A state moves one step at a time under one of 6 hidden systems, and each row is a state written as 20 numbers. Each run below is a few steps of one system.
run 1, tol:
[[ -4  15 -56  31  23 -12  36 -48  11  47  -7  20  13   2  18  54 -15 -41
    8   0]
 [ 28 -52 -53  -9  51 -45   3 -24  21  -6 -11 -12   1 -45 -21   9  23  28
  -10 -11]
 [ 13  36 -48  -1  -6  10  64  45   4  41 -12 -25 -29 -10 -19   0  27  30
  -34  -2]
 [ 28  -8  -1 -11 -25  40   9   0  27  16  -5   8   8 -35  13  81  18  39
   27  33]
 [-40 -35  12  -5  15  20  28  12  12  41  30 -21  40 -62 -16 -19  37  -9
   16  17]
 [-12  12  27 -15  32   7  25  20  66  12  31  14 -14   3  57   7  39  -1
  -44  -9]
 [ 33 -10  40 -62  -9   5 -39  45   1 -18  41   1  -4 -18  -8 -17  19  55
   -2   6]
 [-22  45  38 -14 -33  33  10  37 -25  51  58  15  16  21   9 -13 -19 -23
   18  16]
 [  4 -20  37 -13  24 -20 -51 -36  21   3  55  42  24   4  38  22 -26 -29
   23   4]]
run 2, Noga (9 x 20):
[[-59  25  57  25 -13  36  10   1  10   8  14   9  20  33  41 -13 -12 -54
    7   5]
 [  7 -30  56  -9   4 -14 -27  -8   2 -74  -4   8  32  50  39 -21 -18   7
    4  -8]
 [-22  25  19  -3 -31   0   6  17 -47 -18 -19   8 -35  59  -6 -69 -12 -27
  -12 -18]
 [  0  16  -2  13 -34  29  -1 -14 -14 -32 -24  39   1  58  20  40 -62   3
   34  -5]
 [-19 -41 -18  28  -4 -20 -19 -37 -47 -33 -35  -6  21  13 -39 -34 -40 -23
   33  -8]
 [-36  18 -34  60  11   7  18 -13  26 -22 -53  -9 -37  29   4   2 -34 -22
  -25 -30]
 [ 29 -36 -16  20 -25   7  -9  -2  -3 -58 -67 -25 -18   3 -23  20 -12  55
    7   4]
 [-41  10 -18  39 -38  41  27   8 -24  16 -53 -37 -12 -26 -45 -13  12 -16
   14  11]
 [-27 -16  10  35   4  43  15 -20  47 -32 -44 -19  40 -21  26  54  10   6
   16   9]]
run 3, tol, 9 rows:
[[  6  22  -7  -2 -12  18 -63 -37  -4  11  10  34  -6 -23  -8  59 -41 -21
   45  10]
 [-22 -45 -25  24  41 -38  27 -11 -12  14  27 -19  63   3 -16 -35 -30 -17
    6  -9]
 [ 32  16 -23  14  18 -43   0 -16  28  21  -9  11 -76  16  21   6  21 -16
  -55  -7]
 [ 43  27 -32 -18  -6   5 -25  26 -16 -27 -12 -35  25 -29 -43  25 -19  67
   11  -5]
 [ -1  -6  -4  28 -42  11  64  -7 -33  65  -5  -7  23  10   6  16  16 -29
   20  43]
 [-16  -5  -9  -4  48  -3 -31 -48  51  -7 -10  10   6 -60  18  40  32 -24
    3 -10]
 [  4 -20 -13 -30  31 -19  54  44   1 -16   7 -27  27   7  -5 -52  30  44
  -32 -18]
 [ 23  39  14 -30 -45  34   6  19   3  27  -2  36 -69   6  19  31  30  10
   -4  17]
 [-27 -17  10 -24   2  41 -23   6  -1  -7  30   3  66 -40 -20  18 -32  20
   58   4]]
run 4, bol:
[[-19  46 -28 -17  31  18 -52 -21  23 -19 -20   2 -17 -63 -23  27   7  -5
    6 -29]
 [ 25 -24 -30   3  -7  -2  80  42  -6  16  -1 -27  32  21  -8  -1   2  55
  -10  11]
 [  2 -18  10 -15  -8  -3 -33 -43  11  21 -18  28 -66 -46   1  11  56 -34
    1  15]
 [-23  27  -7 -24   8  52  18  52  13  -9  23 -23  54 -27 -17  11 -19  52
   18 -11]
 [ 18 -66  31  -5 -13 -31  35  -5   1  28  12  13 -29  21  28 -29  50 -11
  -20  29]
 [-29  55  27 -34   7  42 -70  12  21 -21  18  12 -16 -37  -6   7  -4  -3
   11 -19]
 [ 16 -28  20   3 -22  -7  55  41 -24  16  35 -11  46  53  13 -24 -21  26
    1  23]
 [-13   4  36  -5   5 -19 -62 -49   1   6   8  35 -42 -10  18  -9  20 -65
    1   1]
 [ -7  45 -10  -6  17  14   2  40  -3 -25  28 -20  65  23  -6   0 -60  33
    7 -24]]
run 5, zomo (9 x 20):
[[-11   6  -7 -57   6  -3  59  28 -29  38  29  14  17  -2  -5 -49  49  -2
   -3  -4]
 [  2   4   1 -62   7  20  -5  -1  27  33  41  64 -34 -25  23  32  25   4
   13  -4]
 [ -9 -27  11 -46  13   2 -14  48  -5  17  74  11   9 -13 -27 -43 -25  33
   12 -10]
 [  5  -9   9  14   3 -16   5  12  23  73  69  29 -45  18  21   2 -21 -23
  -19  16]
 [ 39 -11  20   2  24 -28 -69  13  32  -5  61 -10   9 -12   1  22 -45  30
   -7   6]
 [ 41  20   8  33  -1 -56   5  22 -23  34  40 -37  14  40   2 -27 -21  -7
  -38  17]
 [ 63  44  -4  10   8 -39 -36 -35   4   8   8   1  15  10  35  65  -3  -8
  -10  16]
 [ 41  30 -17 -23  24 -46  -1  -1 -47 -25   6 -31  77  14  -9 -19  -1  14
   -2 -11]
 [ 27  44 -40 -25  13 -33  46 -32 -25  25 -14  33   4  27  31  17  35 -32
  -13 -10]]
run 6, vif, 9 rows:
[[ 18  29  -5  42 -28 -23  -6 -41 -50  34 -17 -21  33   3  -8  19  -1 -53
   18  31]
 [  0  30 -24  -7  47 -23  18 -47   6 -24 -28  -5  70  -8  32  28  25 -23
    1 -18]
 [ 29 -24 -15 -43  14 -42  25 -13 -30 -38 -40   1   0   8  -1 -41  60  13
  -20 -14]
 [  4  43 -41 -44 -30  26  28   9 -36  -6 -38  38 -48  19 -17  -2   7  12
    9 -23]
 [-17 -51 -31 -29 -15  42  26  -1 -12  -1  -3  42  19 -11 -24  25 -31  31
   61  -3]
 [-61 -52 -25   0  32  15  23   5  33  40  22   8 -19 -50 -28 -27   7 -14
    6 -14]
 [ -6  -5   8   2  22  20 -12  46  72 -14  18 -15 -46 -22   3   6  -3  49
  -38 -14]
 [ 28 -15  42  32 -54  14 -34  38  -4  25  18 -33 -38 -10 -22   1  -9  25
   -4  45]
 [-15  52  31  41 -19  28 -20  -4  11  43  24 -20  29 -17  14  41 -12 -41
   13  31]]
run 7, mumor, 9 rows:
[[-10  32  30 -20 -15  19  37  36  18  60  40  15 -31   5  31  -9  43 -16
  -25  17]
 [ 20 -18  43 -45   8   8 -50  -5  19 -14  53  32  35 -13  27  33 -15  22
   33  11]
 [-27   2  16  -2  10 -15  32  25 -24  51  63  -1  40  22   2 -52 -12 -34
   -3   5]
 [ 34  41  16  -5  23 -26 -34 -15  34   7  38  30 -18  30  53  39 -17 -14
  -25  -5]
 [ 33  -6 -11 -19   6 -39 -17  13 -51  -8  39  -5  54  27 -27 -27 -51  20
   20  -4]
 [ 17  60 -36  27  -7 -23  33 -16 -18  57   4  13 -20  38  17  22 -12 -43
  -18   3]
 [ 45 -16 -43 -11  34 -44 -39 -48  -5 -29  -9  15  29  -9  -7  40 -30  15
   20 -13]
 [  6   6 -65   5  10 -34  58  10 -40  36 -13 -22   1   4 -39 -38   9  -4
  -20 -10]
 [ 47  17 -43 -16  -1  -4  -2 -27  21   4 -34  24 -47 -19  11  67  26  21
   -8   2]]
run 8, mumor:
[[ 36  63  15 -27 -40  14  13  46 -27 -13 -24 -22 -21  18  -3 -11  37  35
  -26   5]
 [ -1   5  17 -24 -50  48   0 -26 -35  -8 -27  34  28  -1   8  41   6  -7
   63  21]
 [-71 -28  -7  -1  35   4  16 -42   4   8  -1  23  25 -22   1 -30  12 -61
   24 -19]
 [-14  -8  -1 -22  49 -20  -5  14  52 -34   5  16 -48  13  22 -32  10  12
  -49 -43]
 [ 28  -1  12 -28 -43  16 -21  56 -26 -12  18   6 -42  23 -29 -22 -31  57
    2   4]
 [-23  12   1  34 -45  50   9   3  -9  51  14  14   0   2  -7  41 -45 -21
   43  29]
 [-24 -53   3  50  43 -23 -17 -47  41   2  11  -8  33 -20  16  19 -24 -35
    7   5]
 [ 15   9   3  21  38 -50  -6  27  16 -15   8 -56  -3   5  -6 -51  13  10
  -64 -12]
 [ 60  56  18  -8 -49   8  -5  31 -21 -21 -25 -20 -12  29   9  24  10  43
  -16  17]]
run 9, zomo:
[[ -7  69  21  23 -50  40 -22  10 -13  46  10   2 -26   1   1  29 -15 -32
   10  25]
 [-12 -37  42   4   4   8 -14 -13   2 -28  23  -2  88   8  24  15 -30   1
   42  17]
 [-21  14  30   9  25 -42 -12 -20  -6  -6  -1  -6 -15  20  22 -64  29 -62
  -39 -16]
 [ 20  48   4 -18 -11  17 -22  12  20 -56 -22  27 -33  44  31  32 -24  31
  -12 -24]
 [ 12 -28 -17  -3 -36 -14  -7 -10 -77  -7 -12   8  11  28 -45 -31 -42  -2
   42   6]
 [-46  28 -45  39  33   5  15 -41  21  28  -7  16   8  -5  10  27 -32 -58
    8 -22]
 [  5 -66 -15  -4  45 -24  10  -9  37 -66 -25  -9  16   2   8  -8  -1  42
  -13 -26]
 [ 11  18 -33  13 -20 -13  11  13 -23  16 -41 -21 -77  -4 -40 -31  27  -1
  -34  -5]
 [ 10   9 -29  14 -29  51  15   7  13   8 -21  -2  12 -21 -10  77 -25  39
   36  18]]
run 10, Noga, 9 rows:
[[ 32 -43  25   6  -1  13 -27  -2  54 -42 -19 -11 -10 -23  22  50  15  50
   -4  19]
 [-23  -1  27   0 -27  18   9  46 -28  23   5 -47  -1 -30 -42 -61  36   2
   -7  18]
 [-13  21  40  11 -14  42  28  -1  41  15   5  14  21  15  63  55  14 -13
    1  23]
 [  5 -30  54 -37   9 -20 -47  -5 -23 -47  13 -16  50 -14  -3 -43  25   4
   15   4]
 [-41  47  13  -8  -1  13  50  27   0  17  12  22 -18  50  34 -41   8 -36
  -28 -20]
 [ 37 -19  24 -42 -20   3 -40 -19 -10 -49  -1  51   1  32  27  32 -23  26
   32   2]
 [-42  -2 -16   0  -3  -9  -1   5 -54  18  17   5   2  13 -44 -71 -39 -37
   19 -17]
 [ -1  -6 -18  40  11  -3   9 -29  42  -6  -9  35 -26  47  43  49 -52 -14
   -6 -10]
 [ 30 -36 -10  10  -6 -34 -53  -1 -29 -39 -20 -30 -18  -9 -54 -33 -26  28
    2  -3]]
run 11, vif:
[[-30  35   6  63  27  -3  -5 -14  49 -14 -14 -17  -4  29  38  12 -28 -38
  -37 -18]
 [ 32 -20  24  30  -1 -39 -43 -12 -16 -66 -34 -45  25  22  -4 -18 -17  15
  -11   4]
 [ -9  49 -14  44 -28  -5  29 -13 -44   4 -54 -27  -3  36  -7 -18   4 -45
  -13   0]
 [ -5  -2 -18   1   6  12   3 -46  -3 -68 -66  10  42  11  17  39 -11   1
   30 -17]
 [-30 -34 -21  -8   6  -9  35 -11 -40 -24 -48 -19  17  -9 -35 -65  30 -12
    7 -16]
 [-36  22 -29  -8  -3  47  39   7  25 -35 -59  21 -47  13   8   5   9  13
  -10 -36]
 [-18 -62   8 -11 -32  41 -13  16 -15 -43 -26   0  -5 -18 -43 -16 -21  43
   44   3]
 [-78  -3  -1  36 -14  56  38  24  20  36  -5 -11 -22 -18 -18 -23  -4 -26
    5  -1]
 [-31 -30  43  16  13  38 -33  11  69 -50  -5 -14   1 -22  20  18 -10  25
   -1  -3]]
run 12, bol, 9 rows:
[[-11 -55 -49   9  50 -21   3 -37  12 -27 -19 -13  50 -36 -25  11 -17  11
   21 -19]
 [-10  12 -46  12  28 -15  44  16  26  -4 -39 -24 -47  -5 -10 -27  34   9
  -56 -30]
 [ 44   2 -16  -2 -34  26 -13  10  19  -6 -28   3 -51 -20  -8  60   4  55
    1  18]
 [-21 -32  -1   8 -34  37  23  11 -27  41  -7 -27  19 -51 -45  -5  25   1
   35  35]
 [-41 -22  29  -1  29  25  29  -7  65   8  10   3  18 -31  47  16  47 -16
  -10   3]
 [ 13 -25  43 -45   7   1 -29  38  17 -59   7 -15  -2  -7   0 -38  27  55
  -18 -10]
 [ -4  40  48  -7 -63  33  10  41 -27  20   3   6 -42  34   8 -28  18  -9
   -9  22]
 [-10 -18  49  -5 -27  29 -31 -23  -6   0  29  36  38  10  29  35 -31 -18
   55  25]
 [-50 -23  21   0  33 -20   0  -2 -16 -19  22  -7  51  18  -2 -69 -18 -38
    4 -21]]

Name the system that made each run.
run 13 (2 x 20):
[[ 33  -9 -36 -40  18 -57  18  -8 -45  40  24   8  -5  -8 -25 -43  34 -12
  -11  -3]
 [ 31  41 -56 -37  13   2  26   2  16  17   6  46 -35  14  16  46  -7  24
  -11 -21]]

vif
run 14 (2 x 20):
[[ 54  58  -1  -1  23 -47 -31 -31   9 -26 -18  -8   4  16  38  32  20  -9
  -36  -6]
 [ 29  19 -26 -35 -10 -22  14   0 -71 -32 -24 -11  54  20 -26 -25   0  20
   21 -11]]

mumor
run 15:
[[  9   1 -30  10 -12  26 -15  13   0 -35 -50 -46   5 -50 -51  21   2  51
   14  -3]
 [-11 -21  -5  30 -25  25  75   6   9  29 -44 -23  -8 -10   7  10  55  -2
  -10  29]]

bol
run 16 (2 x 20):
[[-36  -7  17  37 -17  49  27  45  42 -33 -34 -32 -26  13   3  -6  -9  33
  -22  -6]
 [  0 -44  50  15 -62  39   5   5 -14 -23 -43 -16  -6   0   1   3  26  17
   24  40]]

Noga
run 17:
[[  2 -46 -15  14  17 -39 -12 -41   4 -41 -53  13 -54  16   1 -27  11 -21
  -23 -19]
 [ -6  36 -42  10 -12  18   3  25 -16 -46 -58 -26 -28  10 -42 -15 -23  33
  -12 -31]]

tol
run 18:
[[ 40  53 -25   7  21 -35   9  26  -6  11  -2 -66  21 -19 -19  -7  28  23
  -48   0]
 [ 67  36  -6 -14 -21 -19   7 -20 -14  25 -20  -5  -4 -13  20  50  61   4
  -11  32]]

bol
run 19:
[[  7 -29 -58  13 -15  28  47  29   5  28 -14 -13 -14 -25 -44  27 -16  53
   13   9]
 [-17 -29 -21  17   1  31  -9 -13  38  33 -12  -8 -29 -76 -27  41  20   4
   15  17]]

vif
run 20 (2 x 20):
[[ 37 -51  10  17 -21 -37 -21 -16 -17 -39 -31  12 -55  49   0 -20 -20  10
  -13   3]
 [ -4  60 -39  45 -13   8 -35  -6 -21   1 -27 -24 -18  -2 -41  17 -55 -13
    4 -11]]

zomo
run 21 (2 x 20):
[[-21   9 -41  42  21  -9 -31  -2  16  40   7 -21 -49 -42 -49  -5 -30 -21
  -14 -10]
 [ 27 -33 -30  40  11  -2  30  21  48 -18 -18 -35   3   5   3  39 -23  64
  -22   5]]

mumor
run 22, 2 rows:
[[ 14 -34 -27  -7  -5 -15  31 -13  -8  12 -50 -13 -45 -36 -25 -17  74   5
  -18  10]
 [  2  59 -24 -37 -17  55  -2  23   4 -11 -30   2 -20 -37 -22  35  20  37
   11 -12]]

vif
run 23 (2 x 20):
[[ 26 -40  18  41  20 -28 -30  17  59  10  39 -20 -29   3  13  14 -32  24
  -35  14]
 [ 18  34  25  37 -14 -17 -53  23 -11  19  14 -67 -10 -29 -34 -20  -1  -4
  -26  23]]

bol
run 24:
[[  1 -28  25 -16 -15 -23  15 -29 -52   8  19  38  40  48  23 -27  -9 -41
   33  14]
 [-21  25 -27 -19  39 -29 -47 -40  -3  -6   3  42 -37  -4  -5 -19 -14 -50
   -4 -41]]

tol
run 25 (2 x 20):
[[ 14 -11  25   0 -29 -14 -48 -41 -31  33  -7  -1 -28 -43 -18  -5  45 -45
   14  35]
 [-30  52  -3  13  38  20  10  38  40   3  39 -29  51  -4  11  10 -37  11
  -16 -19]]

Noga
run 26:
[[ 32   7  54 -10 -21 -32 -53   6 -49 -18  29 -18  39  25  -3 -33 -19  -6
   10  17]
 [ -2  74  10  15   3 -16  -1 -19 -15  17  16  17  18  51  41   8 -23 -57
  -11  -7]]

zomo
run 27:
[[  3   9  25 -62  22   6  27  19   5 -32  27  16  69  21  40  -6  18  28
    5 -17]
 [  3  11  35 -46 -21 -16  -3  -5 -42  30  35  50 -22  33  21 -40  21 -43
    6   7]]

mumor
run 28:
[[ -3  35  16  18 -19  18  31  32 -21  41  27 -48  74  -9  -5   3   2   1
   10  31]
 [ 11 -11  46 -15  11 -17   0 -38  15  10  12  13  37  -9  57  19  61 -37
   -2  27]]

zomo
